128 stands for zero in the data rows.
Here are some numbered points:
Array([148., 91., 147., 106., 170., 97., 161., 148., 78., 122., 129.,
       138., 109., 110., 113., 124.]) 0
Array([142., 147., 58., 88., 121., 97., 170., 190., 29., 57., 134.,
       131., 123., 106., 104., 89.]) 1
Array([180., 119., 157., 87., 104., 76., 106., 201., 93., 62., 55.,
       117., 80., 95., 168., 42.]) 2
Array([78., 233., 137., 106., 112., 150., 104., 110., 152., 217., 103.,
       167., 139., 138., 126., 145.]) 3
Array([139., 160., 113., 148., 102., 95., 115., 155., 119., 116., 124.,
       115., 130., 121., 128., 110.]) 4
Array([102., 44., 151., 110., 127., 167., 119., 83., 132., 52., 195.,
       104., 165., 64., 175., 112.]) 5
Array([158., 122., 120., 107., 132., 98., 144., 154., 114., 134., 103.,
       121., 149., 161., 87., 86.]) 6
Array([161., 106., 84., 115., 154., 62., 166., 152., 13., 123., 144.,
       131., 107., 191., 50., 87.]) 7
Array([165., 88., 135., 125., 160., 137., 163., 125., 86., 146., 113.,
       121., 118., 151., 100., 111.]) 8
Array([169., 148., 116., 125., 131., 68., 88., 126., 170., 154., 118.,
       153., 135., 140., 141., 193.]) 9
Array([97., 119., 141., 124., 167., 142., 113., 123., 104., 137., 105.,
       135., 134., 141., 118., 127.]) 10
Array([102., 125., 125., 130., 115., 183., 147., 119., 136., 98., 129.,
       128., 130., 110., 158., 130.]) 11
Array([94., 120., 139., 112., 145., 111., 103., 132., 129., 97., 110.,
       128., 140., 161., 117., 116.]) 12
Array([84., 93., 160., 95., 128., 107., 157., 101., 117., 158., 151.,
       146., 143., 121., 146., 134.]) 13
Array([96., 102., 130., 106., 170., 118., 131., 122., 79., 115., 142.,
       123., 148., 169., 93., 91.]) 14
Array([219., 56., 220., 173., 98., 155., 127., 140., 74., 106., 174.,
       104., 136., 75., 112., 48.]) 15
Array([166., 153., 158., 182., 150., 111., 88., 105., 193., 137., 121.,
       111., 157., 154., 105., 136.]) 16
Array([105., 151., 120., 104., 114., 125., 141., 131., 119., 152., 137.,
       134., 139., 123., 108., 131.]) 17
Array([88., 122., 115., 147., 103., 203., 146., 113., 149., 86., 130.,
       116., 143., 99., 171., 131.]) 18
Array([151., 72., 115., 189., 25., 120., 109., 82., 214., 171., 117.,
       53., 157., 92., 221., 163.]) 19
Array([192., 96., 178., 78., 187., 113., 135., 157., 84., 29., 212.,
       127., 169., 157., 147., 122.]) 20
Array([92., 133., 28., 70., 61., 48., 214., 157., 137., 127., 117.,
       126., 130., 81., 200., 137.]) 21
Array([124., 124., 93., 129., 128., 31., 133., 129., 111., 186., 126.,
       134., 91., 156., 84., 171.]) 22
Array([139., 112., 132., 106., 128., 114., 135., 146., 74., 101., 139.,
       129., 118., 136., 155., 92.]) 23
Array([109., 154., 153., 143., 124., 135., 94., 131., 164., 112., 101.,
       157., 140., 112., 134., 163.]) 24
Array([143., 133., 185., 150., 158., 133., 98., 118., 109., 107., 97.,
       123., 124., 99., 157., 75.]) 25
Array([159., 150., 157., 157., 150., 108., 87., 105., 167., 142., 129.,
       122., 143., 141., 126., 130.]) 26
Array([176., 78., 82., 143., 75., 106., 173., 129., 149., 140., 162.,
       89., 116., 143., 136., 141.]) 27
Array([64., 107., 101., 124., 93., 157., 129., 111., 143., 102., 120.,
       112., 161., 129., 174., 114.]) 28
Array([134., 154., 144., 158., 90., 133., 109., 125., 178., 158., 92.,
       165., 134., 127., 121., 188.]) 29
Array([164., 164., 109., 112., 113., 132., 119., 150., 129., 118., 159.,
       112., 151., 120., 116., 113.]) 30
Array([190., 101., 182., 141., 126., 119., 113., 155., 110., 114., 118.,
       139., 130., 114., 124., 104.]) 31
Array([146., 116., 171., 158., 134., 61., 82., 129., 166., 74., 76.,
       140., 120., 132., 136., 172.]) 32
Array([131., 117., 180., 149., 154., 120., 108., 126., 133., 124., 134.,
       137., 116., 128., 125., 132.]) 33
Array([104., 117., 165., 109., 117., 126., 113., 108., 122., 186., 120.,
       125., 148., 162., 81., 104.]) 34
Array([152., 138., 167., 178., 151., 125., 73., 109., 153., 138., 141.,
       147., 92., 145., 128., 186.]) 35
Array([156., 149., 103., 146., 124., 151., 142., 106., 117., 156., 81.,
       133., 110., 121., 126., 118.]) 36
Array([141., 88., 143., 148., 156., 115., 127., 94., 167., 115., 121.,
       131., 109., 115., 157., 120.]) 37
Array([125., 184., 92., 137., 117., 184., 91., 113., 134., 137., 99.,
       116., 131., 135., 170., 104.]) 38
Array([120., 132., 119., 102., 174., 106., 126., 128., 150., 168., 128.,
       131., 144., 151., 140., 157.]) 39
Which two points above are nearest to each new point by angle? Their numbers follow each, nearest first.
Array([126., 113., 136., 122., 151., 117., 170., 80., 209., 216., 149.,
       120., 194., 185., 115., 182.]) 39 16
Array([128., 125., 111., 181., 22., 138., 105., 67., 195., 199., 102.,
       140., 78., 123., 99., 175.]) 29 19
Array([91., 113., 150., 104., 156., 112., 102., 133., 127., 88., 112.,
       125., 146., 168., 119., 111.]) 12 14
Array([106., 87., 156., 125., 131., 176., 135., 97., 133., 155., 112.,
       107., 177., 166., 91., 93.]) 34 14
Array([153., 142., 63., 164., 140., 144., 172., 145., 98., 143., 207.,
       79., 122., 153., 140., 130.]) 27 30
Array([151., 123., 122., 107., 137., 95., 141., 152., 120., 129., 104.,
       121., 135., 147., 91., 88.]) 6 7
Array([52., 174., 142., 155., 67., 158., 109., 117., 107., 194., 101.,
       163., 97., 59., 116., 158.]) 3 29
Array([105., 70., 155., 113., 138., 146., 128., 86., 156., 41., 199.,
       97., 161., 84., 169., 106.]) 5 18
Array([99., 77., 145., 113., 132., 143., 130., 103., 132., 80., 171.,
       115., 154., 104., 156., 116.]) 5 28
Array([159., 109., 131., 98., 129., 97., 138., 158., 112., 127., 101.,
       122., 146., 149., 88., 83.]) 6 7
Array([62., 73., 129., 90., 219., 114., 138., 86., 6., 80., 143.,
       125., 157., 235., 36., 26.]) 14 7
Array([106., 83., 114., 93., 166., 125., 144., 106., 63., 121., 144.,
       113., 161., 187., 84., 69.]) 14 7
Array([70., 120., 1., 68., 61., 30., 219., 172., 147., 120., 118.,
       140., 128., 89., 205., 120.]) 21 1
Array([152., 117., 196., 142., 157., 139., 91., 119., 113., 103., 96.,
       135., 120., 101., 167., 81.]) 25 31
Array([159., 134., 133., 100., 104., 99., 118., 159., 99., 88., 89.,
       126., 89., 96., 164., 65.]) 2 23
Array([116., 143., 154., 167., 129., 173., 82., 131., 178., 112., 103.,
       124., 105., 114., 136., 157.]) 24 35
Array([137., 100., 125., 160., 78., 133., 117., 104., 189., 150., 129.,
       87., 140., 123., 184., 145.]) 19 27
Array([145., 136., 161., 172., 159., 118., 80., 116., 137., 135., 135.,
       144., 102., 148., 131., 169.]) 35 33
Array([174., 127., 85., 60., 126., 64., 179., 179., 97., 81., 128.,
       144., 140., 127., 115., 130.]) 1 7
Array([144., 141., 106., 151., 117., 142., 142., 139., 103., 136., 123.,
       122., 113., 133., 120., 113.]) 36 7
Array([102., 158., 132., 121., 172., 118., 122., 129., 0., 155., 80.,
       158., 130., 128., 147., 108.]) 10 23
Array([100., 210., 135., 106., 122., 144., 104., 126., 134., 184., 116.,
       159., 143., 138., 135., 143.]) 3 17
Array([124., 156., 134., 147., 90., 127., 107., 129., 179., 156., 99.,
       167., 142., 117., 130., 187.]) 29 24
Array([173., 158., 88., 171., 116., 170., 147., 112., 115., 183., 70.,
       136., 84., 119., 123., 101.]) 36 38
Array([152., 117., 136., 154., 122., 140., 138., 101., 113., 120., 155.,
       119., 137., 129., 114., 107.]) 15 8
Array([155., 172., 133., 147., 138., 176., 115., 144., 133., 92., 161.,
       103., 151., 135., 107., 96.]) 30 38
Array([139., 157., 126., 137., 134., 153., 128., 141., 126., 104., 141.,
       116., 141., 132., 120., 104.]) 30 38
Array([125., 180., 92., 130., 120., 187., 106., 108., 143., 149., 89.,
       114., 137., 124., 162., 98.]) 38 36
Array([125., 147., 138., 145., 94., 134., 120., 116., 164., 151., 98.,
       164., 131., 128., 124., 184.]) 29 24
Array([134., 177., 74., 144., 111., 196., 106., 99., 137., 139., 90.,
       108., 139., 141., 172., 96.]) 38 36
Array([126., 144., 135., 85., 126., 142., 117., 129., 137., 152., 103.,
       137., 139., 116., 128., 120.]) 3 17
Array([42., 117., 81., 124., 94., 162., 137., 128., 145., 97., 121.,
       115., 171., 140., 169., 126.]) 28 18
Array([115., 136., 115., 95., 166., 114., 130., 120., 142., 145., 122.,
       124., 146., 150., 127., 149.]) 39 9
Array([164., 162., 46., 77., 122., 81., 179., 210., 0., 35., 115.,
       115., 118., 100., 77., 81.]) 1 7
Array([125., 145., 137., 148., 97., 123., 112., 123., 166., 154., 99.,
       155., 133., 125., 123., 179.]) 29 24
Array([109., 58., 152., 94., 134., 154., 132., 89., 147., 48., 203.,
       107., 164., 88., 166., 114.]) 5 20
Array([52., 185., 142., 145., 69., 147., 110., 105., 115., 193., 100.,
       176., 77., 47., 130., 148.]) 3 29
Array([134., 148., 175., 141., 117., 152., 108., 118., 178., 170., 150.,
       149., 156., 123., 123., 164.]) 29 24
Array([156., 149., 106., 104., 128., 69., 86., 115., 177., 152., 109.,
       164., 135., 143., 135., 210.]) 9 29
Array([106., 116., 115., 83., 167., 89., 100., 96., 80., 136., 142.,
       149., 118., 199., 107., 115.]) 14 7
Array([164., 136., 163., 174., 164., 120., 81., 120., 131., 136., 132.,
       145., 103., 158., 137., 181.]) 35 33
